128 stands for zero in the data rows.
Some points, one per row:
 98 134 156 111 109  66 180 150 209 140 149 131 213 176 159 142 184 119 148 102 156 190 149 102 169 110 127  92
105  79 145 116 116 112 122 117 121 100 118 112 130 105 186 116 112 116 142  74 133 127 119 114 165 133 125 130
166  81 105 161 255 146  58  78 129 182  99 139  97 159 172   0 179 152  74 170  59 155   0 118 133  27  66  80
104 141 188  89  97  93 119 122 173 110 164 108 128 145 126 197 168  56 164 104 163 139 216 124 129 114 126 107
207 118 128 121 133 148 131 146  64 159  49 118  64  60 189 172 105 227 115 110  93 123  74 132 127 120 142 133
255 191 255 134 120 106  95 130 220 118  76 117  91 146 144 246 114  91  79 185 141 151 163 116  83  80 145 115
113  78 111 159 174 158 140 154 173 162 151 148 127 195 115  72 126 124  97 187 119 171 138  95 142  42 117  70
184 142 123 152 102 161 106 123 128 132 103 151  81 155 170 143 106 104 107 188 104 131 122 160  85 113 117 115
154 175 125 103  75 127 200 116  80  83  76 108  55  56 149 209 114 183 221  56 136  51 154 173  78 255 186 217
162 148  63 171 151 141  94 177 145 168  88 131 108 201 164 167 170 145   1 211 133 100 113 162 153 108 153 119
183 139 177 135 140 101 162 158 120 157  87 132 122 135 194 173 160 145 106 158 145 123  64 120 115  90 114 111
 74  63  57 129 158 149  75  94  89 173 147 140 171 125  88  10 141 117  74 116 114 123 105 117 128 117 120 100
251 146 174 199 110 125  46 204 220 139  54 106  25 214 188 237 107 143  32 243  61  79 183 138 100  70 101  77
 78 112 138 120  38 125 129 114 110 149 148 143 166 120  98 136  97  61 147  88 130 140 197 138 108 168 102 129
149 169  96 133  93 111 121 165 110 161 122 119  94  96 119 162 119 133 125 129 106  96 168 133 139 194 157 124
103  64  88 158 168 173  77 107 137 127 136 125 141 157  79   7  82 135  89 149 112  91 103 140 138 170  99 127
223 214 240 105 105  72 196 183 174  93  73 127  92 184 255 220 163 121 139 167 140 183 121 144 165  76 103 149
142 164 181  36  81 105 153 152 117 107 102 143 137  56  72 255 104 168 154  89 158 126 150 105 155 104 187 200
165 237 253  70  86  88 244 148 159  25 150 158 194 131 231 241  77 147 229 148 175 253 154  84 128  54 162 160
161  87  44 223 164 205  19 122  98 215  49 118  55 145 117  76 143 166   6 112  94  51  80 157 112 158 150 115
151 186  38 183 167 147  84 161 135 171 109 111 158 155 132 146 200 173  61 149 121 108 102 153 138 132 126 123
 44 115  38 164 143 162 118  81 147 144 148 110 185 125  32  73 142  92 146  99 162  69 162 132 105 179 102 123
206 130 157 228 119 170  34 172 184 137  37 149  29 218 136 227  99 126  45 194 100 113 201 133  77  94  92  66
142 163 102 109 137  95 119  98 119 124 129 136 107  98 120 100 110 156 136 111 135  99  80 141 114 159 148 179
143 142 165  56 200  76  93 132  89 165 139 116 174 162 214   0 204 122 109 130 110 222  10  69 212   0  67 105
208 117 136 127 128 115  46 178 115 170  76 115  53 159 158 159 158 124  61 190  64  94 130 133 128  54  99  57
150 156 128 112 118 131  65 155  93 150  89 106  84 160 158 144 148 151 105 178 115 130  71 152 132 118 108 106
 48 187   6  95 125 127 143  96  33 121 149 139 151  50 130  97 131 185 189  88 136 105 118 102 147 215 155 173
150   3 239 180  89 187 105 152 208 172 152 161 142 167  59 174  42  55  83 190 101 107 255 145 117 143 118  79
 85 126 174  84  73 103 122 132 188 113 160  85 157 152 136 165  74  73 175 115 156  98 178 100 173 141 128 128
 66  31 133 201 172 171  51  95 148 145 158 109 128 166  78  19 112  89 110 123 102 107 145  96 113 135  95  60
139 169 138  92  96 114 153 160 156 101 147 146 175 119 115 195 156 139 156 154 138 160 164 109 135 112 169 151
 98 155 190  79  94 154 219 110 110 109 189 156 181  84 115 131  85 136 177 103 140 183 104  73 152  88 158 164
165 147 162 120  96 110 144 148 146  91 129 102 105 120 167 202 107 154 142 134 149 142 172 120 100 106 179 147
 61  68  20 147 130 179 119  96  48 175 164 135 150  79  93  61 133 156 137 103 117  62 107 151 115 229 115 124
111 130 188   2  94 106 155 116  95 170 178 118 189 105  97  98 129  66 144 121 125 173 136  83 194  54 139 212
179 143  76 157 155 143  88 139  87 107  67 146 110 118 108 153 205 147  70 121 105 102  63 142  86  80 109 146
255 215 255  86 114 109 118 217 123 102  35 167  75 131 219 255 147 182 153 184 117 171 124 120 107  65 148 180
 38 140 115 117 138  79 230  77 245  43 192 130 196 177 133 132 116  42 217 124 186 180 249 123 125 197  93 117
 46  36 122 177 122 146 171  37 105 158 225  92 131 124  49  58  51  79 140  85  76  82 136 176  67 207  96 136
 68 139 102 175 130 139 161 150 145 116 134 118 160 140  89 157 129 164 111 149 139 119 123 135 109 175 133  89
115 114 122 159 133 136  92 129 108 150 132 103 104 129 128  89 124  95 109 134 100 118 148 142 128 130 128 123
 40  84 195  83 146 109 184 100 117 142 242 102 171 117 123  42 127  76 150  84 168 183 140 111 159  95 140 142
 60 134 136 148  59 149 208 123 189  77 177 174 160 103 114 170  75  85 169 103 170  99 225 133 124 205 172 137
124   3 181 128 195 140 183  82 143  97 127 139 134 128 135  41 101 156 169 108 131 187  66  95 132  83 106 138
166  37 151 152 255  91  89 111  97 201  95  99  76 156 239   0 172 220  84 134  73 159   0 165 154  80  75 126
119 188  96  79  90 127 138 161 157 134 150 128 142 117  90 195 148 140  94 135 128 115 152 126 142 107 176 143
222 137 207 150 174 125  80 179 139 179  89 149 114 186 193 110 155 141  63 200  83 181  80 120 144  42  81  83
 93  94 143  79 103 148 138  90 113 115 178 135 143  57  59 120 110  88 176  31 122  98 127 118 119 156 160 181
 72  30 129 116 137 140 145 113  87 131 181 130 167  89  93  42 118 127 165  89 140 133 129 113 144 169 157 181
Then 16 other points, each followed by its number:
 91 104   0 202 175 184  39 105  64 173  58 133  80 134 135  87 192 165   8 180  76  71  11 200 109  91  80 111 0
200 139 179 123 171 148  66 168 125 172  90 123  77 191 189  71 166 152  38 194 108 148  30  82 148   0 103  88 1
210 149 182 155 144 109 118 181 140 115  86 135  85 154 180 208 146 175  98 185 104 130 113 167 109  45 124 122 2
 92 132  30 104 147 125 132 129  93 174 159 149 185 109  77  91 152 143 132 135  87 132  83 103 169 153 158 108 3
160 128 148 158 124 147 111 150 113 113 104 157 106 115 147 140 102 137 108 202  87 132 116 142  79  83 121  37 4
147 135  68 138 140 141 139 152 103 106  97 157  96 143 164 152 153 177 144 120 127 130 111 128 114  90 144 143 5
203 140 137 154 175 191  64 172 157 178 109 142  96 123 123 120 187 149  56 210 102 149  86 129 160  11 135  83 6
237 195 171 138 106 168  74 178  97 142  36 146  62 142 159 232 164 164  91 152 115 116 130 153  69 103  93 100 7
125  69 109 159 110 140  46 124 163 134 152 109 176 178  72 110 107  73 118 163 103 113 194 140 107 109 123  93 8
121 137 100 113 145  85 162 103 101 112 131 105 133  95 146 146 152 176 166 102 151 133  74 144 135 199 113 157 9
123 111 125 108  81 143 160 153  99 147 133 128 127  83 115 117  99 157 154 124  62 130 119 148 103 158 165 167 10
102 118 171 119  88 115 152 126 169 103 177 138 191 177 152 120  79  71 176 118 148 182 251 151 151 140 126 110 11
 78 129  94 137 130 138 110 131 165 116 130 150 141 167  67 133 130  62  91 186  92 120 154 140 121  61  83  91 12
 42  92 105 128  74 131 164 102 156 134 209 112 212 142  87  62  76  48 168 110 163 133 255 145 157 199 135 127 13
178 184  95 188 170 148 138 166 143  88  44 125  17 168 166  77 153 157  83 154 103 118  41 119  83  60 115  70 14
150 141 131 112  94 139 151 130 112 109 142 154  98  95  75 200  84 138 173 117 129  86 222 130 110 227 168 136 15
Which two of these numbered points are nearest to each point below, looking only along the 3 directions in which the first points spread most? Their numbers follow each, nearest first.
122 133 130  81  92 153 150 108 137  78 152 124 162 125 159  49  99  99 185 134 134 146 160 108 165 114 124 107 > 9 10
193 144 239 118 158  99 127 178 184 152  88 110  95 153 186 135 150 136 113 120 141 149  52  84 142  27 113 118 > 2 6
105 172 162  93  83  85 198 131 181  74 191 111 146 134 129 175 126 103 174  85 190 174 192  95 173 116 164 155 > 11 9
118  27 103 184 227 177  41 120 120 191 107 125  95 159 115   0 145 163  50 176  76  90  48 121 156  38  95  88 > 0 14
121 220  58 179  36 153 168 160 139  88  56 149  76  66  70 255 110 128 110 132 129  50 189 192  48 243 172 157 > 15 8
159 134  92 173 187 149 109 189 158 124  59 128  68  96 153 157 163 207  75 164  99  93  39 163  96 104 157 121 > 14 4
108 147 115 105  82 133 162 150 176  80 151 112 117 123 109 217  97 129 139 147 148 113 191 153 114 213 161 111 > 15 11
196 177  76 150 185 120  81 202 162 208  93 145 133 159 158 144 209 164  32 228 140 182  47 158 171  24 121  93 > 6 1
144 137  98 100  66 151 133 112  73 144 103 136 121  72  91 142 103 157 165 140 103  87 148 140 126 141 160 164 > 10 12
 22  20 231 101 121 131 161  62 132 109 234 107 216 154  98  24  87  62 206  77 149 134 202 137 131 150  90 120 > 13 3
195 126 132 160 147 126  57 163  72 150  72 107  39 110 123 154 138 177 103 122 120  98  93 138  79 121 147 128 > 4 14
 91  73  77 200 137 164  18 134 144 215 150  97  86 177  39  99 116  73  56 124 119  67 196 116 115 188 126  96 > 8 12
 73  68 130 121  89 127 176  79 109 106 159 130 150 118  47 137  64 103 159 136 118 134 189 133  98 198 131 140 > 13 10
205 195 174 134  79 129 109 174 172 107 105 124  68 131 184 226 127  87 114 128 169 119 208 138  95 178 151 133 > 7 15
 76   0 191 122 146 149 145  97 124 203 187 113 172 112  52  18 104  87 120  68  94 110  77 114 158 129 125 146 > 3 9
Here are 16 other points, each followed by its number:
127 125  57 190 145 162  71 131 130 154  96 138  89 138  63 156 127 134  47 186  75  48  97 149  94 153 120  96 0
 49  53  37 158 162 160  61  81  79 164 114 113 140 138  73  65 158  96  72 134 116  31 127 176 117 210 119 117 1
255 125 220 143 118 161 138 152 162 149  57 156  80 142 169 215 117 137  54 181  96 105 116 166  95  82 138 146 2
247 152 201 181 121 153  64 145 188 137  35 162  39 162 160 255  89 129  64 169 100  98 119 143  59  99 139 100 3
145 145 155 129 165 134 236 110 138 120 111 168 147 144 149 118 132 156 157 123 181 200  89 120 109 144 141 131 4
  7 102  18 144 174 130  68  94  56 160 154 115 192 122 137   0 187 120  61 155 117 131  32 130 162 104 123  81 5
161 116  70 144 108 130 132 140  68 107 111 150 105  87  90 158 126 186 164 122 125  71 109 120  98 196 191 174 6
147 104 120 124 130 167  87 136  76 177 132 142 115  71  30 139 131 158  94 115  90  70 117 123 116 169 158 150 7
 76  22 170 128  99 139 149  87 154  75 180  80 172 109 145  48  81  77 210  83 162 143 237 155 156 188  88  97 8
 85 157 166 128 145 172 130 133 130  88 128 127 193 148 189  58 114 113 141 179 129 166 113 110 140  69  81  74 9
128 159  18 184 203 103  35 151 144 216 109 148 132 195 168  18 198 140  27 192 106 139  84 123 173  68 101  81 10
178 140 106 132 112 139  63 172 128 131  73 138  78 102 100 237 131 154  75 139 134  63 121 159 103 148 144 143 11
108 124 115 142 162 127 121 116 169 160 139 131 143 185 116 135 143 113  89 150 138 143 167 127 107 116 105 101 12
191 200 255 114  70 100 136 177 191 111 124 100  61 120 144 255  90  77 153 115 128  93 217 119  72 127 171 113 13
 24  60 125 102 137 178 193  73 125 137 179 103 142  93  80  17 115 104 161  41 148 114 110 102 171 197 169 188 14
 50  83  91 103 104 144 151  83  96 128 136 123 161  61  90  64 108 133 180  94 116 141 112 110 143 116 137 139 15
The same question for these:
174 255 133  95  33  77 185 190 187  36 113 138 114 106 122 255  83 103 187 160 177 106 255  97 113 176 212 158 > 13 11
188 254 141 143  52  90 163 184 146  68  88 139  70 122 163 255 104 129 136 156 140 111 246 110  70 204 147 146 > 13 11
125  77  81 184 226 123  57 114 117 187 105 113 112 180 176   0 184 163  48 172  80 129   0 135 151  13  55 107 > 10 5
 64 127  58 122 162 104 162 113  60 143 162  94 136  70 124  48 167 182 138  72 146 123  27 108 163 156 114 147 > 15 5
170  38 187 163 122 166 126 119 154 143  94 171 141 147 111 109  99 136  98 157 129  88 139 121 119 116 123  98 > 12 7
 40  57  31 184 159 145  81  99 104 131 182  97 106  97  57  31 132 105 160 122  85  69 137 185  75 201 143 132 > 1 7
102  57  96 142 181 171  80  89 133 205 169 128 140 129  92  28 106 121  79 123 106 115 115 137 132 145 110 113 > 5 1
 77  86  68 180 169 156  51  79 118 167 138 113 178 182 109   0 118 100  63 159 136 122 149 151 150 121 115 107 > 5 1
 28  95   0 105 104 136 119  38  54 146 228 104 223 105 111   0 149 115 182  80 156 136 204 118 204 176 116 145 > 14 15
 75 218  18  79 100 142 158 126  85 103 158 107 113  73 100 163 116 161 169  72 166  98 136 132 196 212 193 189 > 8 6
  0   0  97 148 157 112 147  31  84 122 224 107 221  95 121   0 120  96 224  69 129 123 115 172 171 165  61 144 > 14 15
167 198 102 126 133  85  96 182 152 110  62 125  82 154 199 195 176 137 142 135 133 153 122  68 145  80 128  89 > 2 12
226 230 181 101 160  74 157 243 165 132  77 128 102 169 245 201 183 187  80 225 125 237  44 103 183   0 104  59 > 2 3
250 148 125 148 199  99 108 215 146 186  58 120  16 169 193 186 219 200  41 211 122 156   0 132 121  29 133  92 > 2 3
 45  69  21 170 150 119  87  79 138 198 142  93 185 155  48  80 145 119  79 109 135  86 151 159 138 168  97 133 > 1 7
